One turn sends every row of this set to another row. A few are shown first. Where does it send the rows asked after them?
K301: 72 75 -43 -99 -162 -57 -84 -147 -234 121 -65 -26 -40 32 30 13 320 -171
 139
K439: 59 65 -33 -108 -168 -44 -100 -146 -249 108 -75 -25 -37 40 27 13 314 -160
 134
K996: 61 68 -41 -99 -174 -46 -88 -138 -252 133 -60 -22 -45 45 16 11 321 -156
 145
K981: 32 -128 -352 295 90 34 -39 -96 -122 198 -27 -133 -114 -122 -31 174 -208
 -36 -118
K692: 23 75 -56 195 -402 42 5 74 -182 89 -32 -286 -88 283 19 -41 75 251 115
K261: 46 -104 -324 447 80 -67 -54 -117 -122 120 13 -81 -131 -47 -58 177 -166
 -68 -29
K405: 62 121 -79 218 -406 -15 58 17 -130 114 -9 -300 -104 282 -1 -24 64 230
 132
K509: 72 70 -54 -116 -164 -47 -89 -142 -247 124 -61 -33 -39 34 28 20 313 -153
 147
K394: 41 15 131 266 135 -52 -23 -276 -142 145 -183 -155 -30 152 67 23 121 250
 33
K73: 25 -15 -16 176 236 -124 -170 -51 -299 -111 -85 -59 -403 28 -135 102 17
 69 82
K802: 116 60 -47 -142 -243 -106 -66 144 -263 190 12 -262 -138 79 -166 202 -242
 -163 252
K777: 112 33 -12 -47 -247 -159 -110 163 -293 132 39 -232 -159 140 -168 194
 -199 -188 303
K433: -60 -93 99 190 -316 121 -161 -47 -187 24 69 -22 -108 133 -222 251 -121
 -251 -85
K219: 9 40 25 104 -300 124 -49 -183 -103 159 66 -123 -93 36 -238 256 -184 -243
 -148
K710: 28 76 -86 120 -404 77 41 68 -171 131 -59 -321 -82 241 31 -23 50 265 77
K347: 85 34 -31 253 -120 -70 -150 -172 -198 32 -5 -98 -178 220 -51 80 -476 176
 271
K979: 35 -30 136 259 131 -25 -44 -240 -164 134 -195 -143 -31 173 87 18 118 272
 27
K974: 110 75 -85 120 -128 -13 -65 -229 -167 137 -32 -179 -157 125 -30 77 -540
 186 168
K353: -11 25 57 243 -303 48 -98 -169 -125 82 108 -52 -111 115 -244 257 -139
 -281 -77
K913: -44 -76 71 59 -309 188 -125 -65 -159 106 27 -93 -88 38 -194 233 -167
 -217 -179
K49: -32 -241 -281 298 89 64 -122 26 -192 122 -78 -93 -120 -90 3 166 -173 -8
 -122
K343: 94 20 -13 -129 -246 -100 -111 203 -299 146 3 -243 -154 108 -153 184 -197
 -161 260
K783: 73 145 -100 159 -390 24 77 2 -129 169 -32 -338 -78 247 22 -19 48 247 74
K887: 51 3 119 238 141 -29 -14 -277 -126 179 -225 -179 -10 144 90 22 90 260 7
K673: 18 -80 -12 163 -117 26 -209 -57 -255 9 -61 -84 -169 215 -26 60 -485 226
 227
K632: -28 -218 -279 431 95 -11 -130 14 -186 47 -11 -32 -144 -7 -48 159 -119
 -45 -39
K437: 39 -31 -54 45 -107 81 -138 -119 -209 109 -106 -150 -144 123 10 72 -528
 256 116
K659: 87 131 -118 5 241 -44 -11 -183 -210 81 -135 -208 -366 -121 -86 108 -84
 92 -31
K827: 30 -18 128 223 119 -4 -36 -243 -159 148 -218 -163 -22 147 92 26 106 259
 3
K326: 104 148 -85 192 244 -191 -52 -224 -214 -3 -51 -125 -386 -27 -154 109 -26
 35 79
K340: 16 -57 -47 -23 247 3 -136 -30 -282 -10 -181 -149 -359 -79 -85 92 -37 121
 -41
K321: 129 86 -32 -66 -251 -166 -66 100 -258 181 49 -249 -159 107 -174 197 -227
 -175 291

K439 turns into -> K509
K340 turns into -> K659
Now these:
K405 turns into -> K692
K673 turns into -> K437
K394 turns into -> K979
K777 turns into -> K343
K981 turns into -> K261
K353 turns into -> K433

One turn sends every row of this set to another row. A few are shown first. Where does it send the rows asked after them?
K758: 110 111 220 50 -131 -89 2 119 -259 0 -159 -148 -106 381 -128 -57 144 237
 7
K475: -89 457 84 -87 -97 215 -100 176 -36 25 -50 167 22 281 -320 -216 314 65
 -218
K666: -156 292 -123 259 -343 118 101 -155 118 -114 -84 76 218 338 -167 -23 58
 -57 -111
K407: -98 438 -9 475 -141 50 -65 -185 -49 -142 53 -70 216 -7 -63 -99 -26 77
 -41
K325: 141 180 337 -150 -62 -103 -233 -88 -239 -161 54 97 193 262 -143 -26 164
 205 -88
K598: -35 560 90 87 -284 74 -258 -16 28 -220 59 134 199 85 92 -144 233 165
 -106
K779: 72 521 -12 157 -233 164 -101 177 -146 -157 91 21 228 331 -112 -197 383
 -25 -270
K214: -94 420 -104 26 -210 211 -16 11 35 -155 -246 140 235 168 -239 2 6 228 34
K594: 112 193 154 115 -317 -147 -5 -6 -247 -91 -116 -235 58 312 15 -165 -3
 -187 -149
K413: -164 333 -174 327 -335 72 22 -106 90 -79 -16 82 296 318 -240 -101 48 -61
 -113
K752: -54 474 186 39 -158 158 -180 32 -242 -26 -11 37 47 -49 -104 -112 304 356
 -159
K746: 111 224 214 177 -276 -77 -118 95 -347 -169 45 -102 196 367 37 -91 -19
 -168 28
K7: 87 415 -81 332 -141 214 28 -41 -297 -221 -170 -97 288 36 -277 2 158 158
 -5
K525: 18 233 282 -53 -229 -106 -108 -124 -80 -324 -177 33 -82 292 -133 -241
 -56 -15 57
K177: 208 164 274 -59 -86 -240 -238 -160 -65 -5 40 -37 134 239 -114 -135 81
 -98 -163
K293: -252 405 157 69 -183 -28 -219 -33 49 60 39 163 73 81 -209 -289 151 -92
 -240
K152: 228 162 257 -46 -47 -156 -190 -25 -312 44 77 -88 206 266 -154 -31 182 48
 -181
K562: 78 200 309 19 -282 -84 -255 -96 -89 -120 -66 81 -76 319 -45 -83 -21 98
 196
K733: -66 352 -121 44 -275 220 55 -34 -28 -231 -293 114 237 162 -243 73 94 218
 5
K641: 61 225 250 22 13 -44 41 180 -390 -234 -129 -43 25 419 -186 -136 90 149
 21
K772: 173 241 272 -87 -149 -126 -175 -146 -168 -257 101 34 265 306 -6 -82 97
 -29 -196
K142: -99 298 -20 288 -180 320 134 -71 -239 96 2 -47 101 257 -425 -59 76 52
 -176
K104: -97 237 3 362 -162 302 164 -102 -148 116 -10 -35 61 344 -318 7 98 -9
 -150
K686: -185 315 142 231 2 272 -23 -112 -49 80 -79 68 20 60 -237 7 -75 149 23
K838: 249 229 241 -104 -13 -46 -31 -39 -229 -177 62 -93 166 391 -99 -122 175
 -13 -291
K70: 213 195 277 -202 38 -111 -128 -86 -51 -78 -41 -8 35 342 -152 -116 128 42
 -196
K593: 138 471 -104 320 -172 289 2 -16 -281 -135 -101 -125 229 77 -274 -32 125
 186 -40
K622: -264 351 126 167 -50 249 18 -119 -51 71 -84 78 36 30 -197 -25 -127 192
 -39
K282: -79 403 55 464 -87 73 -105 -158 -94 -135 -31 -26 234 -46 -106 -59 -54 26
 52
K221: -82 401 162 288 -200 15 -149 -6 -298 104 136 -81 113 -9 -158 -240 307 12
 -318

K758 turns into -> K594
K407 turns into -> K622
K779 turns into -> K598
Now these:
K152 turns into -> K177
K666 turns into -> K733

